(in the rows, 128 means zero)
A state moves one step at a time under one of 6 hidden systems, and each row is a state written as 20 numbers. Each run below is a few steps of one system.
pimel, path 1, 11 rows:
[[106 143 128 157 102 104 102 224 133 183 130 126 162 125  98 115 110 121
  136 163]
 [181 154 139 112 219 198 135 102 141 114  94  96 133 134 126 138 103 110
  121 122]
 [110  76 124 105  80  99 159  58 103  83 141 155  90 106 160 109 161 154
  129 104]
 [102 139 105 141  65  87  90 209 133 176 146 137 150 152  93 148 129 128
  144 157]
 [165 179 147 162 221 185 120 124 151 135  92  97 146 145 142 151 109  99
  106 132]
 [130  75 150  98 109 128 163  51 109  92 141 148  90  76 162  71 133 137
  115 104]
 [ 84 131  91 101  60  79 110 190 121 149 170 139 130 150  65 149 127 138
  175 150]
 [164 183 125 180 207 158 121 161 137 130  69 110 164 162 141 183 131 132
  110 134]
 [162  71 166 118 118 153 128  49 122 106 126 153  92  94 191  65 126 131
   84 116]
 [ 57 133 118  93  55  94 112 147 140 149 211 128 113 137  70 124 124 120
  172 135]
 [136 195 101 178 197 120 160 183 121 128  75  96 187 142 109 183 128 125
  124 120]]
tad, path 2:
[[132 140 196 125 169 143 166 107 123 125  82  93 143 131 120 105 127 119
  145 102]
 [190 108  93 104 146 151 130 116 131  76 127 127 141 165 129 148 113 143
  117 116]
 [131 127  65 139 116 114  96 164 108 150 150 163 112  94 142 151 124 168
  132 153]
 [ 99 143 184 169 114 121  91 156 142 180 110 110 128 115 143 126 152 126
  139 134]
 [123 121 157 122 148 124 149 105 167  90  95  83 120 158 125 136 137  69
  106 118]
 [155 139  72  94 138  89 164 107 107 102 138 142 116 125  95 151  99 126
  124 118]
 [152 157 122 127  99 146 110 146 106 191 165 154 150 131 105 125 108 181
  133 148]
 [102 106 166 148 107 170 105 135 173 139 108 136 113 142 142  99 166 131
  118 167]
 [ 82 103 130 129 123  82 123 104 139  64 113 121 103 123 123 125 161  81
  135 101]
 [137 157 116 123 133 101 157 102  77 129 174 115 159 119 126 137  82  97
  126  89]
 [173 132 133 112 135 184 174 127 109 171 121 136 139 132 136 104  94 176
  122 164]]
Rado, path 3 (11 x 20):
[[179 142  71 131 130  88 182  90 115 130 130 182 115  80 109 102 109 159
   64 136]
 [123 125  84 100  96 100  97 195  78 172 151 153 111 147 124 166  92 164
  191 167]
 [ 69 172 171 176 130 138  91 125 174  82 181 127 161 197 110 130 143 147
  146 124]
 [131  84 117 143 123 136 174 119 122  68 121 159 175 103 119  32 125 104
   74 121]
 [155  93  89  69 152 118 128 148  47 124 125 103 121 115 153 157  68  83
  182 104]
 [140 190 127 158 171 158 128 134 155 115 134  74 164 158 136 211 152 182
  156  96]
 [151  86 130 150 118 188 130 156 191 114  79 147 135 121 134  76 174 164
   76 176]
 [ 88  56 142  82 110 104  95 122 121 109 121 114  52  92 166 112 123  63
  162 132]
 [104 185 146 152 131  97 146  85 109 158 138  68 156 103 131 185 160  86
  123  50]
 [206 166 146 140 145 180 163 115 125 207  71 154 149 141 108 112 113 152
   66 163]
 [142 102 124  71 123 103 101 117 158 119 143 161  28 125 121 129  95 183
  164 189]]
tad, path 4 (11 x 20):
[[170 125 173  97 151 133 127 103 162 107 113 108 118 144 100 110 110 132
  132 115]
 [144 135  60 115 120 153 121 107 133 107 150 152 127 136 114 164 149 143
  117 123]
 [ 91 129 116 152  96 108 119 171  93 168 127 162 141 130 136 124 130 130
  134 159]
 [113 124 202 140 130 116 122 120 162 129 130 101 109 128 140  93 110 114
  125 130]
 [137 127 107 107 152 142 160  72 145  83 119 111 123 115 111 138 152 113
  116  95]
 [142 133  79 110 114 128 135 149  66 136 136 161 158 148 118 145 108 136
  148 127]
 [132 129 163 155 121 136 103 159 137 158 149 138 122 136 160 104  93 170
  131 168]
 [110 111 145 142 136 137 118 110 179 108 101 110 106  85 131 115 180 127
  114 114]
 [113 130 102 114 133 112 129 123  92 105 116 114 147 142 118 163 138  64
  145  87]
 [148 154 132 134 136 108 163 138 101 145 156 130 138 157 147 139  59 145
  123 151]
 [166 122 138 123 127 147 128 135 175 151 113 134 115  88 107  95 136 190
  114 152]]
pimel, path 5, 11 rows:
[[126 110  93 149 155 157  73 155  78 150  96 143 155  53 140  98 142  72
  121 104]
 [149 127 158  53 102 163 181  74  90 173 118 120 104 193 112 134 101 101
  138 146]
 [ 81 126 128 153 129  61 161 151 201  85 101 103  85 111 130 155 167 165
  135 153]
 [172 131 108 148 141 125  27 151 107 155 100 159 153  79 109 115 146 102
  108  88]
 [148 162 146  99 123 160 162  43  98 172 166 138  98 180 141 152  83 109
  103 144]
 [ 58 133 142 163 132  64 187 152 179  85 122 139 106  99 119  93 140 165
  136 163]
 [194 122  97 115 144 133  51 179 116 130 108 145 180 107  70 107 122 135
  138  91]
 [161 143 116 109 133 174 140  51  96 125 162 137 108 193 182 186 106 141
  116 127]
 [ 42 109 156 186  86  98 157 150 159 107 142 146 129 112 158  78 160 153
  117 162]
 [163 128 124 106 146 153  76 198 144 146 132  87 192 112  66  99  98  88
  136 100]
 [150 135 109  93 174 157 173  56  81 101 130 102 104 148 181 188 111 124
  149 101]]
daba, path 6:
[[155 101  94 130 132 122  64 147 137 121 134 162 101 107 135 113 108 101
  105 148]
 [ 71 112 134 145 119 143 156  94 116  93 159 121 114 130 187 140 147 138
  144 120]
 [138 158 138 123 116 120 146 153 117 181 126  83 165 130 103 153 126 112
  137 104]
 [171 138 112 123 186 128 101 130 128 110 108 154 112 114 112 111  86 107
  107 139]
 [112  95 131 127 113 149 146  91 111 111 108 155 101 118 172 119 167 178
  142 136]
 [104 139 136 128  77 117 132 153 141 190 134 106 129 155 120 161 137 102
  124 152]
 [138 160 144 160 181 104  98 127 158  93 135 116 138 135 116 124  99  91
  101 107]
 [158 108 137 110 122 128 148  76 102 115 129 149 120  84 134 102 139 188
  138  89]
 [104 126 105  90  94 125 160 152 111 165 127 146 106 156 100 140 116 136
  158 182]
 [117 145 129 173 154 145  95 168 168  89 108 126 162 179 122 131 142 106
  106 143]
 [155  91 140 134 102 133 102  97 143 117 158 109 135  73 160 102 140 133
  100  82]]
Rado, path 7, 11 rows:
[[136 132 165 141 176 121 131 117 149 102  88 101 123 108 134 115 133 111
  122 108]
 [170 108 113 116 126 148 117 105 116 154 112 125 112  83 154 137 145 143
  115 110]
 [113 139 114 112 120 140 136 127 144 162 116 112  88 143 137 175 140 115
  131 163]
 [112 144 177 154 118  92 123 128 163 137 104 134 117 136 109 115 151 142
  119 135]
 [144 122 136 128 107 121 101  99 116 151 150 156 118 103 128  90 116 108
   96 123]
 [111 155 101 108 130 118 160 105  91 143 147 143 109 133 120 153 107 111
  137 138]
 [140 158 137 138 119 107 141 153 132 131 126 134 157 165  90 139 125 177
  141 128]
 [139 116 128 144 130 139  86 147 147 102 154 156 136 139 128  90 101 140
  115 144]
 [ 83 105  99 125 132 130 144 118 101  83 147 141 126 113 142 116 129 110
  150 122]
 [135 127 131 123 119 134 152 145 106 126 116  93 177 151 122 142 134 111
  143  95]
 [178 137 144 133 174 158 115 140 146 119 110 115 136 141 139 128 101 131
  113 137]]
Zav, path 8, 11 rows:
[[ 93 160 169 182 181 188  87 150 146 106 149 140 188 128 109  59 121 132
  137 122]
 [200 101 107 112 166 137 101  89  63 110  87 112 136  97 184 162 132 119
  130  53]
 [113 128  96  84 111 120 219 154 131 178 102  82  90 140 134 194 122 129
  154 183]
 [ 96 183 146 194 143 151  99 177 194 157 121 164 154 135  82  90 145 154
   95 183]
 [188 106 153 126 136 140  11  61 116 119 117 141 108 109 157 128 153  97
  101  60]
 [106 114 132  58 108  86 197  99 102 162 147  64  79 117 139 172  93  61
  158 115]
 [ 85 194 124 183 135  71 173 214 148 144 135 143 190 130  56  96 109 156
  120 159]
 [221 124 125 151 118 125  30  99 120 100 118 207 141 154 133 122 148 202
   92 103]
 [117  67 112  43  91 147 167  41 136 113 159 115  29 126 167 147 126  92
  133 151]
 [  4 143 124 166 121 123 181 201 149 113 166  96 180 108  95  82 126  74
  151 149]
 [194 149 167 185 154 125  51 163  73  98 110 149 223 169 139 116 120 189
  146  61]]
sigab, path 9 (11 x 20):
[[122 150 132 155 163 156 141 149 150 102 121 101 170 155 123 137 124 102
  114 126]
 [140 115 148 122 147 103 136 150 100 102  88 151 141 128 107  86 113 148
  156 122]
 [114 109  78 104 107 122 141 127 114 113 151 140 102 121 142 158 139 170
  160 139]
 [105 120 111 143 125 160 127 149 147 130 112  93 138 134 156 166 162  90
  114 129]
 [164 124 171 112 147 110 103 148 124 148  90 100 137 123 110 120 111 105
  147 104]
 [153 132 110 101 132  95 161  94 126 135 137 135  89  94 120 140 113 160
  127 129]
 [119 125 103 147  93 148 147 107 129 149 120 149 122 140 152 142 166 112
   82 155]
 [146 125 171 128 123 148  65 137 150 147 118 126 127 160 120 115 121 105
  123 136]
 [119 147 149 124 152 103 118 102 154 114 163 120 103  82 106 103 109 142
  144 109]
 [100 142  99 150 103 120 175 106  87 137 155 152 153 117 134 123 135 114
  102 118]
 [153 137 136 143 131 160 112 146 114 126 120 145 155 200 141 135 101 122
  114 152]]
Zav, path 10, 11 rows:
[[176 136 127 143 104  96 166 155  89 160 110 114 177 146 144 146 107 139
  106 118]
 [165 123 129 117 135 101 133 149 178 118 108 147  82 138 118 129 109 189
  122 179]
 [ 83 142 105 124 126 164  97  77 157 115 152 162  96 119  98 123 177 119
  122 131]
 [107 101 138 141  93 138 115 121  90 134 149 106 161 135 162 114 123  39
  106  96]
 [144 120 178 125 144  71 156 178 104 124 116  90 138 125 141 116  72 156
  175 117]
 [156 173  89 122 165 134 156 113 142 114 132 152 129 121  82 151 132 213
  138 133]
 [131 112  62 136  98 166 118 105 134 123 109 182 113 155 139 143 173  94
   64 162]
 [ 79  72 189 126  85 132  94 149 134 146 130 103  99 125 171  92 136  88
  149 145]
 [118 166 180 132 183 133 127 124 137 118 174  68 161  97 116 112  90 138
  176  74]
 [186 164  65 133 173 102 168 122  82 107  83 141 159 135 111 175 119 128
  103 103]
 [142  99  95 109  67 120 144 154 119 172  77 177  90 158 126 145 152 164
  109 201]]
daba, path 11 (11 x 20):
[[155 100  81  93 102  93 110 120 148 109 116 126  86 132 131 185 154 132
  122 125]
 [ 76 149 107 191 117  97 162 143 112 126 146 157 151 111 148 111 127 122
   94 149]
 [143 140 192 117 148 173  94 120 114 147 159 100 157 148 134 107  98 134
  163 106]
 [169 114  82  74 137 128 149 106 157 109 103 107  94 124  97 167 138 123
  121 125]
 [ 86 125 102 169 120  91 144 157  99 126  93 179 132 103 131  97 154 129
  116 156]
 [132 134 178 141 111 157  75 128 120 150 167 117 143 174 172 135 103 138
  141 134]
 [146 138 109 100 145 140 164  97 184 113 140  75 109 111 112 164 129 108
  108 110]
 [104 131 119 135 139  84 136 139  88 126  85 170 135  86  89  85 142 121
  139 117]
 [155 119 148 125 109 138  90 132  89 132 140 164 123 192 164 137  96 161
  144 152]
 [122 133 113 131 129 165 172 124 201 126 142  84 123 128 136 151 146 136
   93 153]
 [ 90 136 141 137 131 103 100 136 126 135 111 129 138  79  87  90 156  87
  138  95]]
sigab, path 12, 11 rows:
[[142 110 187 169  84 122 122  96 127 119 118 121 185 101 143  93 200 191
  115  54]
 [146 108  75  68 102 144 132 180 138 156 183 125 130 130  76 106  56  95
  126 177]
 [ 70 179 153 179 194 101 133  85 118 100  95 147  76 154 174 169 137 107
  135 143]
 [176 103 141 140  79 156 109 137 129 138 131 124 205 112 114  95 176 202
  122  73]
 [115 106  81  70 146 144 142 160 144 119 156 121  90 133 101 112  60  64
  135 188]
 [ 78 166 167 185 146  81 121  95 103 113  93 139 105 143 171 171 172 136
  147 106]
 [206 108 102 119  93 175 114 156 136 154 148 112 197 100 107 115 140 173
  108  94]
 [100 111 123  88 163 133 167 126 134 114 116 123  65 139 134 113  70  57
  136 188]
 [105 159 163 164 102  73 112  99 114 128 106 148 124 145 139 166 188 177
  144  93]
 [193 109  73 116 115 180 102 157 153 149 161 113 167  89 110 117 117 134
   89 123]
 [ 84 119 175 115 165 121 157 108 117 121 104 126  72 143 155 104  87  59
  142 162]]

Which system made each of these runs?
path 13, 2 rows:
[[111 166 136 167 139 141  80  89 174 103 181 171 118 121 116 113 145 182
  114 133]
 [110 108 145  86  65 151 162  67 123 128 164 121 145 153  90 102 155 111
  123  93]]

daba
path 14:
[[ 98 132 117 147 100 124 132 112 104 103 168 134 169 142 130 120 140 119
  127  94]
 [131 119 130 136 127 130 152 180 111 137 134 101 161 142 152 125  87 124
  133 141]]

pimel
path 15:
[[ 75 143  92 113  94 154  89 142  76 145 124 177 146 157  79 137 172 119
  177 123]
 [175 152 160 156 124 131 170 126 155 144  91  93 166 199 141 166 132 125
   74 138]]

pimel
path 16, 2 rows:
[[166 129 178 120 124  70 112 138 103 116 155 104 128 138 155 156  90 231
  196  91]
 [118 129  52 164 125 202 114 152 149 155 159 149 136  75 160 143 167 186
  112 165]]

pimel
path 17 (2 x 20):
[[111 109 180 104 101 137 178  74 108 128 165 148 125 114 117  36  94 138
  129 125]
 [132 105  53 140 144 107 133 174 133  63 183 112 168  77 135 120 102 144
  135 101]]

Zav
path 18, 2 rows:
[[133 103 121 151 132 116 164 135 161  98 124 118 127  71 157  93 131 138
   93 132]
 [125 103 112  88 116 137  76 146  93 127 146 148 126 133 102 113 106  98
  171 119]]

pimel
path 19:
[[ 99 118  95 112  76 140 147 144 101 119 144 118 170 161 116 159 172 140
  158 109]
 [137 112 130 162 131 135 126 180 135 135  91  93 150 162 181 159 133  92
  105 147]]

pimel
path 20 (2 x 20):
[[144 127 118  89 158 120 113 134  97 132 112 100 110 149 131 166  86  63
  153 121]
 [148 170 143 166 161 122 139 115 148 114 118 113 137 125 145 170 145 194
  130 108]]

Rado
path 21:
[[145 138 167 141 156 125 119  82  98 138  90 152  93 117 170 137 139 175
  142 118]
 [123 118 117 122  68 135 126 119 163 161 158 158 120 108  94  99 149 149
   94 154]]

pimel
path 22 (2 x 20):
[[105 137  67 138 163  88 175 109 141  76 163 144  73  95 162 149  90 129
  112 165]
 [ 88 123 153 182  85 156 141 141  91 165  85 138 167 148 174 134 193 141
  120 132]]

sigab
path 23:
[[150 152 160 136 168 136 137 113 136 105 117 102 136 161 142 148 107 134
  130 117]
 [121  98 125 134 107 120 132 114 124 116 145 136 115  74 161 103 144 158
  128 118]]

pimel
path 24:
[[ 87 144  95 148 111 126  85 166 115 169 115 169 122 121 109 140 157 107
  136 156]
 [134 124 156 152 129 146 110  95 119  98 146 124 144 182 177 134 113  82
   96 107]]

daba
path 25 (2 x 20):
[[129 162 105 181 136 124 162 115 146 128 171 128 151  78 150 127 121 161
   85 124]
 [108 137 160  91 143 171 125 103  92 165 135 129 126 113  91  87 112 113
  172 115]]

daba
path 26, 2 rows:
[[181 131 135 129 142  64 157 133  77 100 118 114 174 144 136 137  76 115
  120  81]
 [164 136 100 118 175 160 155 152 117 148 129 154 113  84 134 105  83 212
  150 175]]

daba
path 27, 2 rows:
[[169 106 150  92 159 131 134  98 131  89  90 126 101 141 117 118 117 137
  140 115]
 [118 113  97 136  88  95 151 150 133 144 105 154 107 107 134 140 163 178
  124 162]]

daba
path 28:
[[146 112 112 125 127 128 164 116 131  93 112 120 152 106 122 123 161 173
  126  96]
 [122 117 103 117 100 125 114 165 104 171 139 151 124 110 119 112 111 125
  136 158]]

daba
path 29, 2 rows:
[[130 153 144 148 179 122 123  90 126 113 105 136 109 122 137 123 122  93
  108 116]
 [141 109 109 101  96 105 143 138 103 156  98 123 130  99 104 133 151 115
  136 112]]

Zav
path 30, 2 rows:
[[127  98 111 101 134 159 174 134 113 104 110 103 138 121 145 144 153 172
  170 118]
 [148 108 138 121 127 149  95 166 177 125 107  76 138 144 124 151 142 104
  131 121]]

Rado
path 31, 2 rows:
[[ 80 129 108 121 140 179 168  81 135 154 111 121  96  81 136 129 175  92
  117 137]
 [124 124 130 155 112 134  89 201 136 162 122  83 177 130 128 138 127  68
  123 118]]

Zav
path 32:
[[ 99  98 122 125 158 112 163 130  95 102  94 122  91 110 186 135 118 110
  153 141]
 [141 127 136 115  85 127 136 136 116 160 109 102 145 152 130 177 171 166
  153 111]]

sigab
path 33, 2 rows:
[[168 165 164 158 163  75 129 141 106 172  66 137 118  91 141 143 129 192
  139 118]
 [188 147  88  92 105 137 127  90 188 162 130 124  95 127  78 178 155 154
   86 142]]

Zav
path 34, 2 rows:
[[129 132  83 125 111  94 149 134 106 132 102 144 116 115 130 179 165 174
  150 123]
 [131 127 162 152  89 141  89 173 147 160 143 119 153 170 138 132 126 137
  120 150]]

Rado
path 35:
[[135 151 151 104 192 130  86 152  96 170  95 110 105  81 104 126  95 106
  184 117]
 [168 131  93 123 149 135 117  78  98 107  72 177  83 163 155 180 154 138
  111 137]]

daba
path 36, 2 rows:
[[114  81 135  94 134 106 178  77 130  93  84 132  81  77 119  85 151 108
  125 118]
 [140 124 104  91  77  60  87 161 110 156 122 148 110 138  76 162 136 134
  162 126]]

pimel
